Here are some points:
[-45 -49 -24 -17  36  39  19  24  23 -14  13  40 -13  -7   7  20 -25  36  -2 -30  70  13  -2  73 -29 -31 -18 -75 -70  21 -50  -5]
[-14 -14 -20 -22   7  16  10  -5 -16  36  12  31 -13 -23  39  14  14  20  -5 -13  39  35  -7   3   2   2  17 -22  19   2  -3   0]
[  30   52  111  127  -45 -127  -92   21    6 -127  -83 -127   81   84 -127  -71 -119  -87   14  109 -127 -127   63  -28   28   23  -65  109   -9   59   37   32]
[  49   55   94   93  -33  -70  -29   -3   16 -123  -29 -127   54   82 -127  -26  -56  -74   18   52 -127 -127   42  -10    5   -7  -49   81  -25   19   18    5]
[ -8  -9 -26 -28   4  18   7   3   4  34   9  32 -12 -21  35  -3  16  19  -4 -16  28  35 -16  -3  -6   1   8 -12  -1 -12  -1  -1]
[ 14  -6 -19 -40  11  72  37 -19  -5  33  34  33 -22 -16  45  28  50  14  -2 -39  37  53 -10   3  -4 -15  23 -23   4 -28  -9 -10]
[-25 -30 -77 -85  26  77  35  -5  -5  95  38 101 -47 -58 116  29  63  54 -12 -55 106 113 -38   6 -11  -3  42 -58  10 -32 -11 -14]
[ 12  16 -21 -33 -10  25  15 -25 -25  57  17  27 -18 -23  63  13  50   3  -1 -11  18  58 -20 -39  10  17  35  15  59 -28  24  -5]
[  7   1 -21 -42   4  60  37 -12   8  23  29  41 -20 -13  43  28  45  20  -2 -25  35  49 -31   5 -15  -7  16 -13   0 -30  -3 -22]
[  1 -22 -27 -25  18  25   2  -6  -6  44  12  28 -22 -23  38   4  18  16  -5 -26  37  32   2  -2   7   3  18 -24   4 -12  -2   6]
[ -8  -7 -26 -27   5  15   4   2   1  32   3  34 -14 -20  36   1  14  18  -7 -14  30  35 -16  -1  -2   1  10 -16  -3 -11  -4  -4]
[-29 -39 -58 -56  25  47  18  -5 -21  85  20  76 -35 -53  92  17  38  42 -11 -38  93  89 -16   0   2   7  38 -51  31  -5 -14  -1]
[  25   45  127  127  -46 -127 -127   40    2 -127 -127 -127   98   90 -127 -117 -127 -103   14  127 -127 -127   94  -42   48   40  -84  127   -9   80   57   55]
Here are 17 more points, each followed by its number:
[ -9  -8 -25 -26   6  16   3   6   1  28   5  32 -11 -18  35  -3  20  19  -5 -12  30  31 -17  -3  -4   3   8 -17  -2 -15  -1  -4] 0
[ 30  38  60  54 -28 -48 -18   7  18 -87 -24 -75  37  56 -88 -17 -36 -39   8  41 -95 -84   8  -9  -1  -2 -34  57 -25   6  14  -1] 1
[ -3  -8 -28 -27   6  16   3   4  -1  32   9  31 -15 -17  35  -2  16  17  -7 -17  35  33 -17  -4  -2   1  11 -15  -1 -14  -5  -5] 2
[  48   51   92   97  -35  -67  -29    2   14 -127  -25 -127   52   78 -127  -28  -53  -74   21   55 -127 -127   41  -10    7   -4  -49   78  -30   15   20    7] 3
[  2   2 -20 -41  -1  60  38  -9   8  26  31  42 -16 -11  44  27  44  15  -1 -24  33  50 -32  -2 -17  -9  11 -12   4 -29 -10 -18] 4
[-11 -13 -25 -20  10  18  10  -3 -14  36   7  31 -13 -20  39  12  16  15  -5  -8  40  36  -5   1   7   4  15 -23  17   4  -1   1] 5
[-11 -13 -21 -21   9  16   9  -7 -12  36  11  31 -12 -21  40  14  14  15  -1 -14  39  35  -2   2   4   2  18 -20  20   2  -3   0] 6
[-22 -30 -62 -60  26  50  14   1  -5  83  17  80 -34 -50  89   9  41  44 -14 -39  87  90 -28  -2  -3   7  33 -45  12 -20  -8  -2] 7
[  23   49  127  127  -44 -127 -127   39    2 -127 -127 -127  100   92 -127 -121 -127 -103   12  127 -127 -127   91  -46   54   44  -78  127  -10   82   56   55] 8
[-14 -14 -24 -19   8  15   7  -4 -13  36   8  28 -14 -23  40  11  13  15  -4 -13  38  36  -5   6   6   3  17 -22  21   6  -5   3] 9
[  36   56   96   96  -43  -75  -20    1    9 -127  -27 -123   59   81 -127  -16  -58  -72   23   68 -127 -127   36   -7    0   -8  -53   82  -16   24   21    6] 10
[ -3  -8 -27 -28   8  14   3   0   3  31   7  30 -13 -19  37   1  17  19  -7 -15  29  35 -19  -4  -2   4  12 -12   1 -14   1   0] 11
[-31 -39 -72 -80  26  82  42 -14 -18 100  37 100 -46 -59 118  36  59  55  -7 -53 117 116 -26  11  -4  -1  50 -65  34 -20 -18  -7] 12
[-21 -30 -61 -63  24  45  13   3  -8  83  14  80 -36 -49  90  10  44  45 -18 -42  86  84 -27  -4  -3  10  32 -45  11 -19  -8  -2] 13
[-15 -12 -22 -23   7  15  11  -5 -13  36  10  30 -11 -24  41  12  15  18  -1 -10  34  37  -1   2   6   4  18 -20  24   3  -3   5] 14
[  41   62   93   94  -43  -76  -28    9   26 -127  -34 -124   57   86 -127  -27  -54  -69   15   69 -127 -127   21  -12   -5   -7  -58   93  -31   14   21   -3] 15
[  61   88   97   48  -53   57   68  -17   38 -127   40  -89   41  107 -119   54   17  -69   30   29 -127  -88  -12   20  -48  -50  -50   77  -46  -22   -8  -47] 16
Which two of these numbered points are nearest to each point below, looking only along the 5 directions in which the first points spread most? Their numbers follow each, nearest first.
[  23   51  127  127  -46 -127 -127   43    5 -127 -127 -127   99   89 -127 -123 -127 -103   10  127 -127 -127   92  -44   51   41  -84  127   -7   81   60   54] > 8 15
[  2   4 -23 -40   4  59  40 -10   7  24  29  42 -19 -10  42  28  42  17  -2 -22  33  50 -33  -2 -17 -11  11 -13   0 -28  -9 -19] > 4 2
[ -6 -10 -24 -28   5  18   7   3   1  33   2  33 -10 -17  37   1  12  19  -8 -13  28  33 -17  -6  -6   4   9 -15  -1 -10   2  -7] > 0 11
[ -6 -12 -24 -25   8  17   6   1   2  31   6  31 -16 -17  37   1  17  19  -8 -14  29  35 -18  -2  -4   3   9 -17   0 -11  -2  -6] > 2 0
[  32   52  127  127  -49 -127 -127   45   17 -127 -127 -127   99   91 -127 -127 -127 -103    8  127 -127 -127   72  -51   46   42  -88  127  -27   69   59   52] > 8 15
[-53 -58 -23   0  33   6   2  25   3  -1  -1  30 -11 -17   3  10 -41  35  -2 -17  71   5  24  68 -11 -17  -8 -79 -39  45 -45  10] > 9 5
[-16 -16 -20 -23   8  22   7  -4 -11  37  10  35 -13 -23  38  13  15  14  -3 -14  39  36  -1   3   4   3  18 -21  20   2  -5   0] > 5 6
[  29   51  112  127  -46 -127  -93   21    8 -127  -86 -127   75   76 -127  -73 -121  -90   14  104 -127 -127   68  -28   32   19  -68  104  -10   57   40   34] > 8 10
[  6   6 -23 -41   2  61  37 -11   5  22  32  43 -18 -12  45  30  46  17   0 -22  36  49 -30   1 -15  -9  15 -10   0 -30  -7 -21] > 4 2
